Each row has a name. After each piece below comes the name of the row it's from, unless a question asks for something else. Each question is about the rows just above it. Some pieces are copies with a little noise.

Columns, left to right: V P Z W
nipet: [ 96 152 142  82]
pire: [152 152 142  87]
duze: [ 96 152 161 153]
q: [152 152 142  87] -> pire
Which value is in both duze and pire? -> [152]
q: [151 152 142  88] -> pire

Columns, left to right: R N L K H
zute: [100 123 135 144 128]
Bezu: [121 163 118 142 127]
livis: [144 100 145 124 135]
vuki: [147 140 133 145 145]
pinem: [121 137 122 128 128]
Put [135 124 144 100 145] back in order: which row is it? -> livis
How many entries does [144 100] have? -> 2
Put [147 140 145 145 133] back in order: which row is it? -> vuki
Shared by livis and vuki: -> [145]
Shared by pinem and zute: -> [128]

Columns, left to right: G A X F Q Y M B
rop: [131 126 124 136 123 110 126 125]
nof: [125 126 125 124 123 131 136 110]
Mif: [124 126 123 122 121 130 140  96]
tel: [131 125 126 124 134 125 126 125]
Put [110 123 124 125 125 126 131 136] back in order: which row is it? -> nof
Which column holds this, read top down? [130 125] -> Y
Which column holds [131 125] top down? -> G
Which row holds these entries in another order? [131 126 125 136 123 124 110 126] -> rop
Put [110 136 131 123 124 125 126 125] back in order: which row is it? -> nof

Columns, left to right: J S C T
buta: [145 126 142  87]
zib: [141 148 152 145]
moma: [142 145  88 126]
lozoz: [150 123 142 112]
saz: [114 162 145 123]
Kinos: [120 140 144 130]
nul: [146 123 162 114]
[114 162 123 146] is which row reordered? -> nul
How many entries does [146 123 162 114] have? -> 4
How many entries does [142 145  88] have? -> 3
[152  88 142 145 144] is in which column, read top down? -> C
Which value is in both buta and lozoz? -> [142]
[142 126 145  87] is which row reordered? -> buta

Columns, left to right: peza Busuk Vosor dur Deg
riku: [170  97 112 103 147]
tize: [115 142 145  90  95]
pafa: [170  97 112 103 128]
Which column holds this, read top down? [ 97 142] -> Busuk
q: [171  97 112 102 147] -> riku

Columns, left to right: konel fomo mula fol
bokab: [164 128 113 123]
Lof: [131 123 139 122]
tos: [115 122 150 121]
zof: [123 121 146 122]
Gibub: [139 123 136 122]
vod: [132 123 139 122]
Count the entries of [131 123 139]: -> 3
q: [140 124 135 122] -> Gibub
The one value in bokab and vod: -> [123]
Which value is in both vod and tos? -> [122]

Columns, left to right: nido ket negim viv bipeg fatof mizi
porak: [136  98 118 123 128 133 141]
Kos: [136 153 139 123 128 133 141]
Figu: [158 128 154 137 149 133 123]
kizo: [136  98 118 123 128 133 105]
vobu: [136 154 149 123 128 133 158]
Which row holds these entries in another order? [158 133 128 123 149 154 136] -> vobu
Which column holds [118 139 154] top down? -> negim
Number of entries in [158]: -> 1

Columns, left to right: koze zege lemar gemiz Regik nesuz nukop Likep fesik tilep
tem: [ 92 166  98  90 176 168 111 150 125 158]
deno: [112 159 159 140 129 103 120 151 115 151]
det: [145 117 144 105 117 101 154 120 141  88]
dasis: [127 124 113 166 147 167 105  94 148 116]
poga: [121 163 152 175 123 158 136 162 133 123]
liki: [159 118 165 116 130 140 104  90 121 107]
suro: [137 152 117 116 140 173 133  95 145 111]
kot: [134 117 165 174 118 136  86  91 129 163]
tabak: [118 173 160 131  91 172 172  95 118 150]
pur: [103 127 142 157 154 122 160 136 143 137]
nanad: [127 124 113 166 147 167 174 140 159 156]
Which row holds these entries in another order? [ 90 104 107 116 118 121 130 140 159 165] -> liki
Shared by pur and poga: -> [136]

Columns, left to right: befav vomo Rarid zef fogam Vivum
detan: [109 142 145 102  92 161]
riz: [117 134 119 137 117 138]
mozu: [133 119 121 130 139 119]
dasuf: [120 137 136 123 119 137]
gaton: [109 142 145 107  92 161]
Nesir: [138 118 119 134 137 117]
q: [119 135 135 122 121 137] -> dasuf
Which column holds this, read top down? [117 139 119] -> fogam
q: [138 118 119 134 137 117] -> Nesir
Put [138 118 119 117 134 137] back in order: which row is it? -> Nesir

Columns, left to right: vepa Rolog segi Nor Zir tuvo pudom
Sibiz: [126 125 136 127 166 147 126]
ledo: [128 126 142 146 128 136 127]
nefiv: [127 128 128 136 126 145 142]
Sedaf: [123 121 136 141 121 124 124]
The row with [128 126 142 146 128 136 127] is -> ledo
How many entries does [128 126 142 146 128 136] have? -> 6
Put [127 146 142 128 126 128 136] back in order: which row is it? -> ledo
q: [128 128 128 136 127 145 142] -> nefiv
Which row holds these entries in another order? [136 126 145 142 127 128 128] -> nefiv

Columns, left to right: buti Fizam figup talov pigi Pimar soti mezug
Rekor: [160 123 118 162 163 103 117 158]
dusa: [142  96 100 113 102 148 103 109]
bereg: [ 95 154 165  97 106 155 152  98]
Nomi: [139  94 101 110 104 148 100 105]
Which column holds this, read top down? [142  95] -> buti
Which column holds this, read top down? [158 109  98] -> mezug
How many entries does [139  94 101 110 104 148 100] have? -> 7
Which column holds this, read top down? [102 106] -> pigi
Count the entries of [ 95 154]: -> 2

Columns, left to right: fek Kavi doku ret kina podog tozag Mos vuf fomuk
lefak: [120 166 120 123 124 113  96 116 126 100]
fep: [137 134 135 165 145 161 131 141 165 137]
vulip: [137 165 137 135 134 145 165 141 130 161]
Put [161 137 165 137 135 134 145 165 141 130] back in order: which row is it? -> vulip
q: [137 165 137 135 134 145 165 141 130 161] -> vulip
Which row holds these entries in another order? [137 165 141 131 161 145 165 135 134 137] -> fep

Columns, left to right: Derok kizi vol Nim bup bom Deve vef furez Suna
Bupo: [134 127 133 124 137 138 151 142 120 150]
tibed: [126 120 133 117 137 133 158 139 120 151]
zudu: [118 122 137 125 132 133 149 130 119 150]
Bobig: [130 117 131 118 140 136 158 145 116 144]
ritu: [124 117 130 113 139 124 160 134 122 149]
nodu: [126 121 133 129 138 142 156 146 115 146]
zisu: [134 119 141 128 130 139 155 146 115 148]
Lumu: [128 124 131 124 136 136 151 140 118 143]
Des: [130 106 142 119 131 129 165 142 113 147]
lim: [125 123 135 124 134 135 152 138 119 149]
Tumit: [159 139 149 130 134 122 113 124 124 117]
How many entries does [128 124] have? -> 2
Number of entries in [118 122 137 125 132 133 149 130 119 150]: -> 10
Which row holds these entries in another order? [113 117 122 124 124 130 134 139 149 160] -> ritu
Number of entries in [134 119 141 128 130 139 155 146 115 148]: -> 10
Shared by lim and nodu: -> [138]
q: [127 125 130 124 136 134 152 141 120 142] -> Lumu

Columns, left to right: Gutad Luful Gutop vekod luk filum kete kobi
tatib: [129  93 114 112 106 137 129 135]
Tak: [136 114 110 144 136 122 141 120]
sasem: [152 103 139 151 121 123 106 128]
rov: [122  91  84 114 120 134 160 126]
Sili: [134 101  96 137 131 125 150 121]
gav: [134 101  96 137 131 121 150 121]
[136 121 120 131 131] is in which column, read top down? -> luk
Number of entries in [152 103 139]: -> 3
q: [152 103 139 151 121 124 106 128] -> sasem
q: [129  93 114 112 106 137 129 135] -> tatib

